The same turns and mirrors carry the whole set onto itself, and each row onto the other rows of its family. Which rows share a family with each named row? Give them in list order.
These 36 rows form 9 families of 4 rows each.
K_648: [  4   8 -25  32   5  24 -11 -18]
K_521: [  4  -9 -19  19  -1  21 -49  10]
K_38: [  3   2  35   6 -19  40  23  20]
K_46: [ 28  16 -16  30  -9  23  -8  -9]
K_828: [ 16  18  27   8 -12  44  24  -2]
K_786: [-15  -2  23 -35 -17  27   4  19]
K_493: [  3  20 -17  32  -9  11 -23 -10]
K_815: [  1   4  39   1 -29  35  17   8]
K_462: [  7  16  27   5 -22  46  23  24]
K_259: [ 12  21 -17  28   0  16  -5 -18]
K_671: [-14   2 -27   9   9  25 -46   6]
K_73: [ -6   2  44   9 -12  47  17  14]
K_97: [ -1  -6 -24  16  28  23 -34   4]
K_594: [ 20  11  22   2 -12  43  26  20]
K_461: [-13 -14  29 -22  -9  54  -9  29]
K_127: [  0   7  42   5 -16  58   4  27]
K_333: [-22  -8  36 -12   2  56   1  18]
K_714: [ -8   3  26 -36  -1  40   5  18]
K_174: [ 10  11 -18  26 -17   9 -32  -5]
K_707: [  2   1 -16  24 -16  15 -30 -21]
K_212: [ 10  15  23 -10 -18  49  23  23]
K_640: [-22  -3  26 -32   3  41   0  17]
K_881: [-15  -8  17 -38   9  47   4  10]
K_973: [-24 -14  27 -24  -1  49   5  19]
K_584: [ -2   1 -27   2  26  33 -37  12]
K_872: [ -5  -3 -25   5  -3  20 -48   2]
K_143: [-19  -3 -16  11  10  27 -45  -8]
K_254: [  8  12 -10  43  -8  19 -27  -2]
K_771: [  3  13 -21  34  -7  16 -11 -17]
K_787: [ -8  -7  21 -28  20  54 -10  18]
K_239: [-15  10 -17  39   5  26 -14 -16]
K_628: [-21  -1  44 -15  -5  47  -2   5]
K_866: [-14  -1 -14  31  25  25 -32  11]
K_113: [ -4  -8 -22 -12  23  30 -38  -4]
K_489: [  4   7  18 -12 -33  41  14  31]
K_603: [-10  -7 -24   9  20  21 -39  11]

Which other rows belong to the same family as K_38? K_493, K_671, K_973
Which other rows belong to the same family as K_46? K_828, K_787, K_113
Which other rows belong to the same family as K_815? K_461, K_143, K_254
Which other rows belong to the same family as K_333? K_73, K_174, K_872
Which other rows belong to the same family as K_640? K_462, K_771, K_603
Which other rows belong to the same family as K_714? K_648, K_97, K_212
Which other rows belong to the same family as K_489? K_786, K_239, K_866

The same turns and mirrors carry the whole set onto itself, and each row onto the other rows of its family. Which rows share a family with each named row? Give them in list order.
These 36 rows form 6 families of 6 rows each.
K_114: [-11 -27  -6 -24   6   3   1 -13   9   0   9  10   1  20   1   8 -44  29
 -13 -61  13  28]
K_4: [-30  -7   8  -6  38  -5  27  13   4   6   3   4 -15  12 -13  11 -20 -34
 -32 -30 -18 -19]
K_737: [ -6 -24 -18  17  21 -26   3  -8 -19   5   9  25   5  18 -29 -10  26  -9
 -47   5 -29 -18]
K_125: [  0 -37 -14  17 -19 -34 -26   7 -19  20 -27  32   9  19  -6  -3 -21  48
 -16  -6 -13   8]
K_141: [-12 -11  -7 -30   7 -16  16  -6  -9   3 -19  10 -24  12   9  23 -55  12
 -20 -47  22  22]
K_910: [ -4  -5  16  -1  20 -13   5  20   8  18  -7 -19 -13  25  -4  19 -54  18
 -18 -44   3  32]
K_176: [ -4 -16   7  11  27  22  25   0   0  15   0 -11 -26  27  -6  17 -46 -31
 -16 -23 -14  -2]
K_535: [-20 -24  15   0   1  -4  -2  16  12  25 -23  14 -18  15   8   7 -54  31
   2 -39   4  14]
K_465: [  6 -31 -28  -2 -21 -43 -17 -11 -27 -10  -4   5  28  21   2  10 -15  41
 -38 -27  -1   5]
K_40: [-20  -3  17  29  12  -2  25 -21 -11 -41   5  -9  11   4  21 -18  11 -15
   3  24  24   1]
K_615: [-16 -14  15  13  11  -7  30   8   5 -31   0   4  15   8   5 -18  34 -30
  -4   7   2  -9]
K_318: [-11 -28  -8  18  22   5  27 -15  -3  -6  -5  -7  22  32  28 -26  13 -18
  17  31  12  -7]
K_88: [ 24 -24 -21  23   1 -36 -23   2 -23  16  -4   5  11  29 -22   0  -6  42
 -34  -6 -14  31]
K_446: [  1 -26 -25  17   7 -29 -24 -20 -37   5 -10  18   0  25 -15 -13 -18  61
 -31   0  -5   3]
K_770: [-13   5   0  35  13  -6  42 -16  -4 -16  -8   4  -5  22  29 -37  24  -6
  12  19  13   5]
K_841: [ -9  -1  12  -3   9  -2   2  12  12  15 -13   9 -33  19  -4  13 -35  25
 -15 -57  24  11]
K_485: [-35  -6   9  -1  46   3  23 -14 -11   7   6   1 -21  12  -6   8 -50 -20
 -29 -21  10  -8]
K_583: [-10  -9  14  11 -24 -18  18 -19  15 -34  11  -3  12   7  29   6  -1  45
  -6 -19  10  31]
K_890: [-25  -2  10  -6  27   0   2  -2  -4   6 -13  -4 -26  17   9   6 -67  34
 -10 -37  16   9]
K_313: [ -5 -23 -25  24  25 -30  -7 -32 -47   0  11  19  10  17 -21 -11   3   3
 -47  21  -6 -14]
K_616: [  3   3  22  25 -25 -20   7   6   4 -31 -19  -3  -4  13  19  -3  22  37
   7 -15  34  14]
K_375: [ -4 -24 -25  35  18 -21  -8 -19 -34  29  -9  28 -10  20 -19   1  22  -9
 -33  16  -9  -9]
K_43: [ 20 -19 -24  18 -12 -36 -27   0 -25  10 -19  23  -2  28 -22  -2   6  47
 -34 -25   9  -3]
K_301: [-15  -7  12  34   3  -4  20  -2  -8 -11 -19  -2  -1   8  22  -5  32 -27
  11  21  26  -6]
K_210: [-30  -4   8  12  36   2  23   1  -4  34 -10   3 -37  13   0  26 -22 -33
 -18 -20   5  -9]
K_182: [-13 -19  22  24 -31 -15   1  11  14 -13 -23   9   8   6  28 -10  -5  41
  20   3   6  18]
K_434: [  9 -12  15  40  -5   7  30  -6  -2 -27  -1 -19   5  20  18  -7  14 -22
   6  25  -2   5]
K_793: [-10  -6  15  19  -9  -9   3  -9  -9 -40 -15  -9   6  13  30 -21  -3  42
  15  11  30  15]
K_704: [ 13  -8  19  23 -15 -15   6  12   8 -24 -12 -20  18  18  21  -9   6  24
  15  -1  20  43]
K_471: [  9 -19 -30   4 -16 -44  -5 -27 -31  -3 -12  32  -4  11   0  10  -6  42
 -42  -2  -5  19]
K_736: [ -7 -29 -26  28  35 -16  15 -31 -11  30  11  17  -1  36   2 -12  -1   9
 -29  27 -30 -13]
K_108: [ -4  -8 -41  27  24 -40  15 -21 -38  23 -11  22  -8  33  -3 -20   0   8
 -39  13 -20 -15]
K_223: [-27   2 -13   0  40   0  37  -2  -8  21 -15   3 -26  32  12 -15 -41 -22
 -10 -28   8  -8]
K_992: [-30 -14  -2   5  40 -13  36  -3  -5  23  -4 -15  -6  32  28   9 -41 -23
 -14  -2 -11 -26]
K_724: [ 21 -33 -26  33   7 -13  -4 -11 -34  10   1   6   2  31 -22   2  -2  -9
 -40  18 -28  -9]
K_216: [ -1  -9   6   0 -22  -9  20 -20   2 -38 -13  14   0   3  28  -5   7  23
  11  -2  34  38]

Which other rows belong to the same family as K_216? K_141, K_770, K_471, K_108, K_223
Which other rows belong to the same family as K_616? K_841, K_375, K_43, K_301, K_210
Which other rows belong to the same family as K_736? K_114, K_465, K_318, K_583, K_992

